128 stands for zero in the data rows.
How far apart are the two rows of each pair, measured in a hidden way? 0 means very close, and 40 very far. Two or three weighted sums of its numbers give each row a place; it is the straight-line distance between the places.
[137 143 102 136 140 140 141 114 129 120 137 121 102 153 118 146 138 119
 126 131 124]
[136 147 114 123 133 120 135 100 122 115 126 143 124 128 118 120 127 132
 127 126 142]: 3
[102 185 135 115 131 115 140  95 110 126 160 131 115 142 127 129  99 140
 127 143 132]
[152 114 102 140 158 133 156  84 145 102 106 143 135 153 114 145 152 120
 141  91 129]: 25
[124 124 142 153  87 125 120 144 126 124 143 109 140 118 133 134 133 132
 133 122 122]
[130  72  96  89 165 152  94 115 205 237  99 173 139 143  50  20 125  73
 115 223  41]: 14
[118 113 148 135 130 129 141 132 100 122 136 115 122 108 139 125 125 145
 129 118 130]
[128 180 131 127 121 102 158  91 104 124 138 136 119 156 138 137 133 119
 128 132 119]: 19
[134 139 117 126 134 120 115 131 132 126 135 122 125 142 136 123 128 135
 121 145 142]
[112 140 157 167  84 155  98 166 134 127 111 115 125 124 132 149 120 145
 118 133 139]: 12
[120 116 142 135 124 139 125 140 125 127 140 118 120 108 127 122 113 144
 127 122 135]
[125 101 135 112 130 139 127 137 131 131 133 114 129 113 145 134 117 134
 124 117 122]: 9
[130 124 141 148  71 124 129 146 126 125 145 116 132 141 142 133 115 125
 127 120 128]
[150  88 119 134 131 139 141 117 102  98 142 132 144 120 134 137 122 140
 135 117 121]: 14
[135 124 115 141 149 120 148  97 111 109 125 149 133 134 133 140 132 134
 131 117 122]
[164 119 126 158 102 139 145 137 125 116 154 134 175 101 122 131 172 128
 136 114 122]: 9
[107 109 146 170 101 135  89 163 139 140 116 105  91 130 149 155 112 133
 159 108 115]
[143 126 125 130 133 147 132 143 129 122 119 127 123 156 123 142 152 125
 127 123 135]: 27
[122 110 145 112 112 127 119 151 124 134 126 110 148  96 115 124 138 138
 139 125 124]
[129 109 135 124 132 133 125 136 101 119 146 123 135 109 141 132 124 133
 129 116 112]: 17
[143 134 120 153 141 130 154 100 121 108 120 139 121 158 134 148 148 115
 126 133 135]
[119 127 116 110 145 129 126 138 134 134 131 115 144  89 101 111 107 159
 137 113 131]: 10
[132 114 107 124 134 138 128 139 139 132 140 111 125 136 122 129 118 139
 125 120 139]
[116 127 116 132 114 131 100 139 133 119 156 107 150  69 105 108 109 167
 125 113 122]: 15
[159 109 127 137 125 141 143 137 136 121 113 115 139 146 130 147 167 118
 130 124 128]
[135 126 108 141 147 117 137 101 132 117 133 135 129 141 127 137 125 123
 131 125 129]: 9
[124 159 123 147 116 137 132 126 126 120 133 123  94 179 130 139 130 131
 122 147 136]
[145 128 132 154 116 121 165 118 114 118 136 135 132 167 133 141 143 113
 121 123 129]: 14
[143 101 110 120 160 114 131  93 139 104 103 152 128 132 123 138 145 117
 137 104 124]
[116 108 120  93 154 146 130 128 114 145 121 117 144  87 130 122 110 151
 132 106 125]: 10
[124 122 102 109 154 140 121 117 146 121 129 127 107 142 120 134 117 125
 135 115 138]
[139 143 151 175  92 143 121 159 143 141 105 122 176 103 113 132 170 129
 125 123 134]: 6
[107 131 126 123  95 133 116 142 123 124 148 104 108 123 138 129  83 138
 128 120 127]
[153 148 134 145 126 109 160  88 115 111 123 164 153 146 114 127 157 114
 130 112 146]: 30
[ 77 133 138 116 118 139  83 143 124 146 148  92 101  88 130 110  64 166
 130 133 133]
[145 119 109 125 136 114 132 126 129 126 128 137 140 121 120 122 136 122
 136 107 125]: 22
[120 185 133 125 128 111 141  97 107 124 137 133 124 144 145 138 125 129
 120 148 129]
[151 170 138 128 116 110 183  85 118 116 130 158 136 172 154 140 173 106
 130 128 133]: 9
[144 140 127 141 142 122 145 102 119 116 126 152 155 121 131 131 145 132
 122 132 131]
[151 145 119 146 139 123 150  93 124 109 112 143 116 174 127 145 165 120
 124 127 118]: 6
[131 141 127 137 129 126 144 102 121 127 143 140 137 119 132 132 118 131
 125 124 132]
[125 130 102 126 135 114 135  87 127 121 129 168 148 109 119 130 116 143
 131 100 126]: 10
[135 143 111 145 130 109 134  86 124 119 132 162 142 123 129 121 131 127
 129 120 126]
[112 146 167 139  70 100 129 137 116 130 156 116 128 120 123 125 119 135
 131 120 128]: 6
[146  87 126 119 134 131 131 121 110  95 140 130 138 122 135 128 123 140
 137 112 122]
[134 111 147 116 127 137 114 148 123 134 123 112 133 113 139 142 134 119
 132 123 131]: 22
[158 131 125 132 127 130 133 135 126 129 123 120 157 124 121 142 168 127
 126 129 125]
[115 181 126 113 135 122 147  84 128 131 132 138 114 149 117 123 108 130
 130 119 126]: 10
[121 122 126 141 107 156 108 151 136 126 139 106 118 126 137 134 111 140
 129 121 123]
[144  96 138 128 132 134 144 130 116 121 133 122 121 139 143 133 133 128
 149 110 115]: 16
[125 123 107 105 137 141 118 136 143 143 145 113 139  75 116 122 108 159
 140 107 130]
[135 113 100  97 138 122 120 132 129 129 132 121 143 118 117 122 138 124
 150 110 120]: 7
[149 115 151 147 112 126 151 135 114 125 133 129 110 146 148 149 139 109
 129 124 126]
[122 109 115 134 132 145 116 155 132 133 146 108 114 125 129 130 128 146
 143 119 125]: 5
[146 124 120 122 143 131 149  96 111 122 105 148 131 162 135 130 149 116
 123 126 126]
[118 103 112 111 161 157 108 136 130 134 138 104 102 112 122 116 102 145
 137 128 132]: 13
[137 137 111 161 108 151 131 145 148 111 118 118 148 109 117 139 152 129
 125 112 134]
[123 118  81 122 156 124 134  95 152 107 125 136 120 132 116 124 108 135
 144  97 134]: 3
[147 112 150 130 118 140 147 139 125 122 123 127 103 168 184 133 148 120
 125 131 132]
[ 83 121 123 113 134 135  75 155 138 126 152  98 145  47 104 101  88 183
 140 116 144]: 7
[160 113 124 140 137 139 149 138 136 115 118 122 134 143 116 129 167 121
 132 130 124]
[119 181 130 123 120 104 153  91 103 135 143 133 123 152 147 138 121 131
 124 134 132]: 6
[120 162 111 128 145 130 156  87 118 129 142 123 107 162 131 135 108 138
 133 122 140]
[118 128 146 127 128 124 115 146 133 122 133 113 121 114 132 124 117 142
 134 128 135]: 5
[116 153 141 128  78  99  94 163 141 131 124 115 154  96 122 125 125 154
 137 120 134]
[129 136 145 153  88 145 108 162 137 139 120 116 176  88 101 124 145 141
 122 129 129]: 9
[ 99 160 167 182  65 148  86 158 136 139 114 112 118 119 133 135 110 143
 138 119 133]
[157  82  92  76 145 118  75 146 138 136 139 122 210 126  96  70 121  80
 215 184  98]: 31
[ 93 129 113 115 139 144  91 163 125 134 144 100 130  76 111 110  82 160
 143 116 127]
[139 114 119 119 131 132 130 142 129 138 122 115 141 121 131 133 134 134
 135 119 134]: 15
[ 97 186 125 120 128 114 127 101 110 136 140 120 110 135 119 121 102 134
 118 145 134]
[136 107 129 135 122 154 122 145 136 116 145 124 116 145 129 135 123 140
 127 124 135]: 9
[136 122 115 133 152 125 131 125 138 132 128 121 125 137 111 137 138 132
 129 127 124]
[135 160 119 134 126 140 135 121 145 120 129 124 105 189 132 133 137 118
 128 136 128]: 7
[162 119 109 126 139 124 143 122 130 124 121 139 130 146 121 134 154 107
 127 114 121]
[139 107 161 134 123 142 142 134 100 118 132 127 134 119 139 138 135 134
 139 121 126]: 19
[126 124 134 131 115 142 118 140 125 121 142 110 138 122 119 143 126 141
 131 117 124]
[148 126 117 134 143 112 130 102 110 128 129 157 141 108 127 130 139 128
 118 122 115]: 10
[120 188 154 130 126 124 159  97 116 121 135 133 126 155 148 134 129 126
 114 146 131]
[ 91 158 112 115 148 132 109 113 112 132 138 128 117  96 123 118  78 163
 127 140 133]: 3
[ 99 160 164 100  79 129 113 143 114 136 142 106 134 110 140 125 104 147
 128 134 134]
[ 94 125 158 174  83 124  96 164 140 147 109 113  69 139 152 155 111 134
 137 115 123]: 18
[123 102 110 119 149 153 105 153 129 140 139 106 163  91 109 120 117 149
 130 119 133]
[114 132 145 131 107 151 109 157 140 124 110 115 120 110 128 136 121 137
 132 133 134]: 3
[108 136 140 158 103 145  96 169 154 143 122 107 139  96 117 128 125 138
 135 126 141]
[147 119 157 144 103 109 140 139 135 120 129 135 138 130 139 139 153 105
 134 125 121]: 14
[139 166 160 120  78  96 120 159 136 131 120 117 145 119 131 126 139 130
 120 128 128]
[ 20 180 221  47 165   0 197 128  94 153 117 162  50 135 145 103 148  96
   0 223 227]: 21
[107 158  94 128 129 135 136 113 126 129 136 121 103 167 121 122 106 146
 122 115 139]
[148  97 127 137 132 142 153 125 115 127 125 131 122 150 149 140 159 119
 134 104 121]: 21
[106 112  90  86 152 138  97 144 140 133 140  99 116  93 113 120  86 154
 135 121 123]
[139 124 125 121 152 119 139  96 102 126 102 147 125 160 136 135 143 110
 130 135 126]: 18
[106 146 102 119 148 129 110 132 137 132 143 108 114 142 117 119  91 150
 126 140 126]
[167 129 126 150 121  95 175  84 107 113 111 169 161 146 132 137 173 107
 136 107 123]: 10
[133 126 117 132 142 136 130 133 112 126 118 120 117 174 147 129 143 126
 123 136 139]
[121 151 127  99 133 136 117 141 132 130 134 109 117 134 130 111 137 131
 109 153 142]: 4
[106 113 132 125 122 137  94 161 138 127 138 109 105 109 121 119  97 156
 122 128 141]
[117 135 135 138 124 132  97 161 145 127 137  97 134  89 113 123 108 157
 133 116 125]: 8
[117 113 105 110 155 139 137 110 117 138 121 120 138 104 122 113 102 147
 140 111 127]
[110 107  92  99 149 141 109 128 121 130 142 105 132  95 114 117 100 154
 139 109 131]: 3
[127 128 109 108 140 158 112 143 136 138 131 106 137 105 121 121 129 137
 140 117 120]
[130 154 162 166  77 126  99 164 151 134 119 115 154 100 124 139 138 135
 130 115 130]: 11
[150 129 106 135 139 121 163  86 133 113 121 155 142 131 127 132 152 127
 130 100 131]
[147 114 126 123 143 151 141 135 121 126 118 120 141 132 136 136 153 121
 131 118 135]: 14
[139 106 128 116 143 150 151 124 128 147 116 132 137 108 130 125 138 136
 141 114 110]
[138 115 106 112 153 137 125 131 140 154 127 118 123 136 114 121 140 123
 138 107 128]: 4
[114 108 118 117 128 147 115 143 127 122 138 105 103 127 138 141 105 150
 127 124 122]
[131 107 151 117 108 127 112 148 135 143 125 117 142 102 129 111 138 130
 132 120 124]: 15
[134 130 105 130 137 129 132 117 153 128 123 132 113 164 111 133 146 120
 140 115 120]
[124 134  99 104 133 152 110 139 131 136 130 108 132 123 129 114 124 145
 141 113 124]: 2
[127 103 117 116 135 136 111 150 127 144 146 115 117 109 142 118 120 137
 138 127 127]
[136 102 117 125 140 145 132 143 140 120 134 113 127 133 114 127 124 137
 134 127 116]: 22
[133 129 109 119 136 119 138 118 137 114 132 136 138 123 110 125 121 137
 121 111 122]
[144  78 120 114 148 150 136 123 110 104 138 139 139 107 140 135 128 125
 149 123 119]: 33
[127 128 140 141  96 135 121 154 144 127 125 105 143 114 137 135 119 146
 125 131 118]
[121 154 169 175  61 134 105 163 143 132 118 118 153 109 114 126 136 127
 131 119 121]: 4
[123 130 109 113 132 150 124 115 147 132 132 119 101 150 115 135 118 131
 129 114 128]
[ 83 153 122 161  87 169  66 167 137 141 135  88 124  77 109 117  74 167
 139 122 141]: 10
[121 117  99 114 148 141 122 128 142 124 133 121 126 116 123 118 112 154
 127 113 130]
[153 101 121 125 148 132 138  88 137 110 102 165 146 130 131 130 146 108
 137  95 114]: 8
[131 126 104 121 136 138 120 138 135 120 132 116 128 108 114 116 123 139
 130 123 136]
[104 186 128 127 124 104 139  97 116 130 132 131 116 139 144 121 129 129
 132 144 143]: 18
[151 107 123 138 135 129 139 131 128 121 117 135 155 123 123 129 155 126
 130 116 134]
[135 139 129 125 137 131 141  93 115 117 136 135 127 175 128 125 128 116
 122 130 116]: 13
[120 144 107 121 137 104 143  81 135 126 142 154 143 120 110 128 115 131
 129  95 136]
[123 125 104  93 142 136 115 121 136 125 140 124 142 103 118 121 114 144
 130 108 136]: 6
[165  91 118 142 136 121 143  89 118 115  85 173 148 159 143 141 172 101
 131 100 121]
[155 122 139 129 148 111 145 101 117 113 123 165 151 125 128 129 154 118
 122 123 123]: 24
[123 118 104 121 138 145 113 131 134 129 126 119 133 111 113 115 118 146
 139 116 134]
[153 115 152 132 112 133 136 141 132 125 124 129 145 135 141 136 168 112
 132 141 125]: 12
[108 131 137 115 133 151 113 142 124 130 121 119  92 140 144 124 124 147
 131 121 123]
[ 95 184 144 109 140 116 128 102 114 128 142 125 116 139 138 128  99 139
 122 141 135]: 10
[129 112 138 124 131 123 135 131  99 119 145 126 127 117 151 119 119 141
 133 123 116]
[106 198 161 112 125 128 146 113 122 130 134 133 116 144 135 131 115 127
 112 170 148]: 26
[118 171 120 120 136 119 146  93 120 118 138 118 103 168 147 143 122 125
 119 148 137]
[116 133 117 131 125 141 106 139 124 122 158 114 161  74 102 121 115 163
 140 117 136]: 4
[130 109 127 146 125 147 122 143 131 123 123 124  97 144 152 141 126 130
 121 120 135]
[144 145 129 139 131 118 137 103 122 120 114 144 151 131 134 138 142 118
 130 133 134]: 13
[105 140 157 106 106 140 106 151 129 134 134 121 112 132 155 117 116 148
 126 135 133]
[124 148 109 139 141 115 121 102 126 119 138 147 135 110 107 123 109 132
 126 119 132]: 18
[143 102 106 125 146 122 122  97 131 124 116 157 144 120 120 130 128 124
 134  98 133]
[161 145 160 148 119 114 166 107 110 110 116 148 160 153 140 150 169 127
 122 144 142]: 25
[144 150 136 142 134 109 158 101 118 112 128 141 134 137 128 132 151 111
 119 134 132]
[128 188 175 134 120 115 142 104 107 121 138 131 125 161 141 131 146 112
 111 165 144]: 19
[113  95 117  97 147 139  97 155 126 137 136 112 118 101 134 108  92 159
 135 127 131]
[101 116 124 108 136 144 119 137 114 134 148  97 117  94 134 111  95 160
 133 128 122]: 7
[141 117 122 138 136 150 130 137 136 126 131 124 111 152 119 149 130 134
 134 127 121]
[118 145 113 133 147 126 130 100 131 123 134 130 116 133 125 131 103 130
 131 118 122]: 16
[ 98 110 148 152 101 129  93 159 146 132 126 103  94 116 149 147 111 138
 154 109 111]
[121 148 114 126 136 107 130 104 115 122 135 138 132 116 129 128 118 127
 127 128 121]: 27
[158 111 119 137 145 139 147 127 130 125 126 133 143 138 130 128 161 109
 132 123 121]
[110 133 142 124 120 134 110 143 126 127 152 109 124 119 124 124 107 147
 132 136 123]: 5
[151 118 117 138 151 130 145 112 113 116 133 129 144 124 126 129 144 125
 137 121 131]
[120 132 110 124 152 117 127  96 136 116 130 141 125  99 112 117 107 148
 145  94 114]: 17
[144 118 102 127 148 140 130 129 128 125 129 125 147 115 130 130 144 130
 134 109 134]
[126 112 102 111 155 141 117 118 123 118 124 111 120 106 127 118 104 146
 133 123 131]: 10
[149 125 108 124 148 129 144 107 134 111 110 141 128 177 123 133 155 116
 137 102 128]
[107 143 112 117 151 126 116 109 128 145 149 125 126 114 119 118  78 147
 130 131 140]: 11
[ 95 187 153 130 113 128 120 112  99 125 135 122 111 130 136 124  97 133
 108 169 160]
[142 118 119 121 146 122 133 131 136 116 119 131 139 144 135 133 142 116
 130 134 129]: 13
[104 150 170 102 117 128 108 136 110 131 149 110 120 110 141 125  97 149
 118 142 145]
[127 174 123 122 137 115 160  85 119 123 137 148 125 159 131 123 126 120
 124 125 121]: 23
[112 160 143 108 133 154 122 139 134 136 136 113 111 148 139 122 134 136
 103 158 141]
[123 178 141 131 127 112 157  97 112 130 133 140 127 158 141 143 138 120
 119 142 124]: 12
[116 125 146 122 115 144 115 143 122 121 140 111 132 110 131 123 114 145
 128 135 131]
[125 126 102 114 144 135 125 115 133 130 119 120 103 146 112 128 115 130
 134 112 135]: 1
[127  98 123 106 149 142  94 154 133 127 131  99 127  92 120 113 120 152
 137 126 132]
[117 166 129 114 128 136 145 126 122 129 139 121 112 154 132 117 128 113
 123 137 131]: 21
[123 157 178 182  44 114 114 157 135 134 111 120 152 125 137 145 147 126
 133 127 131]
[106 179 127 115 121 122 135  85 110 127 151 128 124 138 118 122  99 131
 126 128 130]: 18
[137 110 140 117 114 141 123 148 128 133 121 121 129 129 126 131 132 122
 130 131 125]
[ 88 113 113 138 118 156  68 168 144 140 131  88 123  83 127 122  78 165
 131 116 130]: 25
[ 82 156 139 118  88 113 106 143 119 126 171 111 114 103 134 117  81 156
 133 127 127]
[156  78 111 130 126 114 102 139 134 108 144 166 153 134 106 161 106  39
 132 149 120]: 5
[139 150 149 149 140 122 140 109 115 118 124 137 131 139 127 134 144 122
 128 148 132]
[107 145  95 112 125 146 119 118 139 129 145 116 101 125 111 130  90 145
 138 115 133]: 18
[123 143 112 129 129 126 131 126 131 122 135 121 114 141 118 129 114 120
 126 129 131]
[128 176 119 123 123 118 166  72 110 133 138 148 125 149 122 128 125 141
 138 111 130]: 22
[131 117 108 113 136 140 121 140 123 126 129 105 111 126 126 119 121 163
 136 125 126]
[145 130 134 125 139 117 121 133 129 128 132 129 131 153 127 120 143 133
 122 145 140]: 9
[143 133 159 170  74 128 130 144 132 119 135 133 114 158 139 144 132 120
 127 120 128]
[145 147 145 144 133 131 136 140 134 123 129 121 125 164 126 144 149 122
 115 156 129]: 21
[153 175 135 142 129 116 177  85 113 122 132 153 136 175 135 144 163  99
 119 123 113]
[106 183 144 119 134 115 138  97 115 133 141 133 126 137 131 132 111 130
 118 137 126]: 8
[165 136 128 157 140 122 162  99 130 107 110 150 140 165 135 146 174 110
 126 137 124]
[139 130 164 145  98 117 140 127 105 126 135 137 157  98 123 118 149 128
 129 118 119]: 7
[103  99 111 112 135 137 109 141 126 134 138 105 110 104 116 128  75 148
 142 117 126]
[155 102 125 137 121 139 125 142 133 138 123 123 130 145 141 129 145 124
 124 118 131]: 9
[ 76 125 147 166  91 144  92 160 143 134 128  97  74 129 135 136  92 150
 147 116 123]
[134 121 141 140 129 123 130 129 108 114 125 135 115 136 147 140 120 126
 128 135 135]: 28
[138 114 112 120 150 109 134  96 117 131 109 159 140 106 121 128 123 119
 131 111 130]
[155 133 122 139 128 138 153 125 134 129 118 134 132 160 129 137 157 107
 127 129 134]: 6
[ 81 143 115 138  98 153  77 161 134 140 146  99 130  71 124 114  79 178
 142 107 134]
[131 154 105 127 117 122 136 121 132 131 139 127 117 159 121 140 136 116
 125 124 134]: 16
[158  78 102 111 150 116 184 104 136 181 102 219 114 148 114 101 159  48
  49 237 133]
[172  97 127 132 149 129 149  94 139 116 107 169 151 142 126 132 167 100
 130  95 125]: 9
[158 152 138 136 130 116 153 102 114 105 129 143 143 137 126 134 147 116
 129 129 139]
[111 106 109 104 151 129 103 145 133 134 149  99 116 103 131 133  86 153
 137 121 118]: 17
[144 120 107 130 138 126 141  97 129 118 130 146 135 145 122 124 135 134
 143 118 127]
[ 91 132 192  75 118 104  99 145 109 141 150 111 129  88 143 105  83 151
 121 137 140]: 3
[110 127 132 136  93 126 107 144 127 132 143 120 107 129 134 130  86 133
 136 127 135]
[138 138 109 119 132 112 148  90 135 115 126 143 148 121 111 127 136 114
 129 104 116]: 15
[162  84  77  97 146 121  76 150 144 147 136 123 209 135  70  93 128  82
 202 188  78]
[118 148 108 117 129 116 120 122 133 131 148 121 130 116 113 114 112 136
 138 123 126]: 21
[120 176 123 118 141 105 157  77 125 114 141 142 136 151 127 123 119 122
 145 112 113]
[100 163 134 126 133 124 122 113 123 113 141 122 130 120 134 127 100 136
 121 154 141]: 14
[125 113 111 113 134 150 111 151 127 146 132 117 130 113 131 126 117 151
 133 128 117]
[151 109 141 143 122 134 142 150 120 124 125 125 145 122 130 126 159 124
 122 126 116]: 11
[114 142 168 175  75 134 108 161 141 135 101 123 135 124 147 163 132 131
 131 125 121]
[103 146 112 117 157 125 117 110 113 123 131 118 109 134 134 120  93 142
 130 153 141]: 14
[115 141 102 125 134 140 130 131 130 136 132 114 120 139 115 120 120 135
 125 131 124]
[149 127 141 137 120 143 145 151 139 124 117 123 142 161 146 132 172 114
 120 132 119]: 4
[116 146 114 135 139 131 133 111 120 123 144 121 107 139 124 118 111 141
 130 156 130]
[104 164 110 127 129 143 121 118 141 111 152 112  84 160 120 132 105 147
 128 132 132]: 11
[124 142 128 126 133 112 134 100 113 115 142 130 130 119 120 122 125 120
 134 128 132]
[120 114 139 129 133 139 127 142 125 119 145 110 116 134 159 136 120 144
 121 138 128]: 4
[147 130 112 148 144 135 142 132 129 129 112 115 130 135 130 131 154 128
 135 120 128]
[100 123 166  92 114 134 110 151 124 137 131 107 116 120 155 118 110 140
 130 131 144]: 15
[112 121 112 112 158 155 124 107 122 126 131 120 127 115 133 113 112 149
 135 124 130]
[138  84 106  97 154  97 251  83 143 255  28 255  55 150  99  42 181   9
 129 125 126]: 38
[126 137  85 124 125 130 135 123 138 120 133 127 116 167 112 123 128 123
 139 103 136]
[103 148 128 130 114 128 125 124 125 118 155 119  89 155 139 136  86 133
 120 123 136]: 4
[127 138 118 127 149 133 132 104 126 124 138 123 119 145 128 132 128 133
 122 140 123]
[140 102 124 132 123 145 121 148 130 128 133 114 129 137 134 145 134 134
 128 131 128]: 5
[118 115 117 120 144 148 114 145 134 114 128 125 104 137 124 119 132 135
 132 128 140]
[ 96 120 124 128 124 152 106 151 131 125 136 108 130  84 117 115  82 155
 128 124 125]: 24
[131 102 121 129 153 148 139 112 117 123 126 123 112 131 123 124 123 144
 141 131 120]
[141 105 115 131 128 152 118 143 142 127 121 122 122 129 125 132 132 126
 132 116 125]: 12
[125 110 112 116 146 120 120 134 116 128 130 124 134 109 118 121 130 140
 136 120 122]
[114 129 134 106  99 142 103 155 131 131 120 101 119 126 147 128 116 143
 136 128 122]: 11
[139 116 107 123 167 106 125  94 125 119 117 165 133 101 120 119 115 142
 148 117 123]
[160  78  95 103 146 133 121 106 194 226  94 188 135 176  53   6 180  38
 105 243  33]: 33
[152 105 123 133 139 140 140 143 142 112 127 132 137 146 132 128 155 125
 135 120 130]
[ 95 117 108  91 150 158  93 146 129 141 147  95 128  79 118 105  77 162
 136 112 130]: 9
[141 107 109 115 128 151 121 160 135 122 129 116 141 101 120 133 134 150
 141 118 125]
[ 94 124 157 165  96 141  92 161 134 135 122 115  90 132 156 139 125 125
 156 110 112]: 26
[135 135  98 134 141 139 130 116 136 117 127 122 129 142 111 139 127 135
 134 111 125]
[122 129 115 105 147 143 123 141 133 137 118 111 115 120 127 126 134 138
 125 127 129]: 15
[112 132 114  96 142 125 110 134 128 142 134 117 120 127 117 105  97 137
 129 132 136]
[108 175 129 120 125 124 149  90 111 136 135 130 113 146 123 133 119 127
 129 133 130]: 9
[129 114  94 115 143 144 127 131 135 129 122 113 129 107 121 128 129 138
 128 114 119]
[114 121 116  84 144 151 106 141 118 136 135 102 161  77 106 118 113 166
 133 108 126]: 12
[110 144 145 169  86 143  95 155 150 139 126 112 121 125 125 140 115 145
 143 113 118]
[126 131 117 133 117 132 134 141 135 140 123 118  99 158 145 140 104 127
 128 123 135]: 11
[123 155 184 174  38  99 104 163 138 121 121 122 138 123 149 134 149 125
 125 126 130]
[137 134 141 141 108 153 120 151 127 124 125 118 156 115 132 130 136 141
 130 124 125]: 19
[138 113 111 120 139 133 127 137 132 128 128 109 128 128 122 119 141 135
 135 119 121]
[142 108 116 133 129 161 122 149 138 138 122 108 148  92 121 131 138 138
 132 125 123]: 10
[159 106 122 113 152 135 147 110 120 116 101 131 143 132 140 131 168 127
 121 117 127]
[109 112 126 129 121 141 105 152 121 125 148 107 104 117 127 137  84 147
 140 119 132]: 6
[148 124 133 143 140 129 133 136 128 123 113 132 154 126 131 128 153 122
 129 135 124]
[122 148  97 115 121 137 143 129 137 129 138 125  97 180 111 127 137 129
 129 115 131]: 10
[134 126 124 128 154 111 124 101 118 130 125 143 135 118 128 114 111 136
 133 120 123]
[134 107 131 138 136 153 115 158 142 126 127 106 137  98 114 126 134 143
 124 123 134]: 7
[151 142 136 137 139  99 140 115 106 130 110 148 144 139 144 136 157 111
 122 158 138]
[119 128 182  96 129 135 110 155 127 140 144 104 118 121 155 107 116 125
 125 135 140]: 14
[ 90 144 144 150  82 161  83 172 148 143 120 106 122 113 130 136 108 149
 124 129 130]
[ 76 142 115 100 123 150  73 148 123 143 143  96  98 105 122 108  56 162
 137 129 140]: 9
[168 106 110 137 144 137 156 130 127 120 109 142 152 122 130 131 165 124
 135 120 125]
[151 106 101 133 148 130 161  88 132  96 106 140 135 152 122 145 149 114
 139 100 123]: 25
[150 142 143 137 141 114 157 105 123 121 114 150 137 157 136 152 156 113
 122 145 142]
[132 111 134 116 133 137 116 150 138 124 123 111 116 114 133 114 128 139
 132 127 136]: 18
[138 124 133 103 133 157 118 152 129 127 114 124 129 118 136 133 141 132
 129 113 124]
[140 119 123 130 122 132 131 143 124 127 134 125 112 151 149 146 113 118
 129 132 123]: 12
[160 108 125 143 142 146 157 134 116 129 128 130 135 146 129 142 167 124
 133 118 131]
[101 113 150 149  99 123  92 160 147 135 119 112  97 121 147 151 110 135
 143 110 107]: 32
[114 150 126 131 147 126 130 109 125 123 146 128 115 145 132 131 113 133
 120 149 140]
[123 120 148 124 105 116 117 140 116 124 136 116 117 112 132 137 118 134
 133 117 123]: 11
[153 117 111 137 149 117 149  95 128  99 115 152 143 139 123 132 152 112
 137 115 120]
[123 108 145 116 124 146 115 159 129 137 125 109 141 100 132 128 121 143
 144 121 112]: 13
[ 96 188 136 116 130 117 137  97 108 141 140 119 114 132 130 132 103 148
 123 144 143]
[139 116 124 139 118 130 126 120 122 107 131 132 111 147 133 143 121 111
 124 125 132]: 29
[144 129 125 135 147 120 151  91 127 128 122 143 148 123 108 136 141 130
 138 117 127]
[173  82 117 131  95  97 127 140 130 119 152 152 145 141 127 149 102  40
 124 150 129]: 36
[123 134 104 122 149 119 142  87 127 126 136 149 142 107 108 128 113 131
 151 108 119]
[113 134 137 102 123 133 112 145 130 134 138 109 115 123 145 119 107 143
 132 124 137]: 5
[107 114 114 124 148 141 104 152 126 126 142  92 105 111 124 121 102 151
 130 124 131]
[154 121 141 134 109 129 148 143 127 126 130 137  97 178 146 153 149 102
 122 128 127]: 15
[142 120 124 108 148 134 127 135 131 132 123 115 149 130 137 120 144 125
 127 130 137]
[141 134 131 131 151 123 146 109 123 121 121 137 122 143 119 145 133 124
 119 137 133]: 11
[142 169 127 127 124 115 172  84 110 125 136 163 128 160 126 131 149 109
 139 120 127]
[ 92 146 169 135  79 151  85 172 154 155 126 104 101 126 132 142  94 150
 107 134 132]: 35
[133 112 116 108 142 136 123 140 120 117 132 124 111 159 127 116 133 123
 122 137 121]
[133 111 130 101 151 124 125 138 141 139 129 118 157  93 110 124 122 146
 140 117 131]: 21
[147 140 116 130 130 111 158  96 123 115 131 160 160 136 123 138 152 121
 132 113 125]
[121 127 105 119 135 132 116 114 134 123 145 123 122 119 113 124 102 123
 136 117 126]: 17
[122 109 116 141 123 151 102 153 127 137 120 116 155  93 119 112 125 147
 133 106 120]
[101 110 115 101 166 121 163 113 111 133 109 124  18 157 143 115 131 109
   0 255 179]: 8
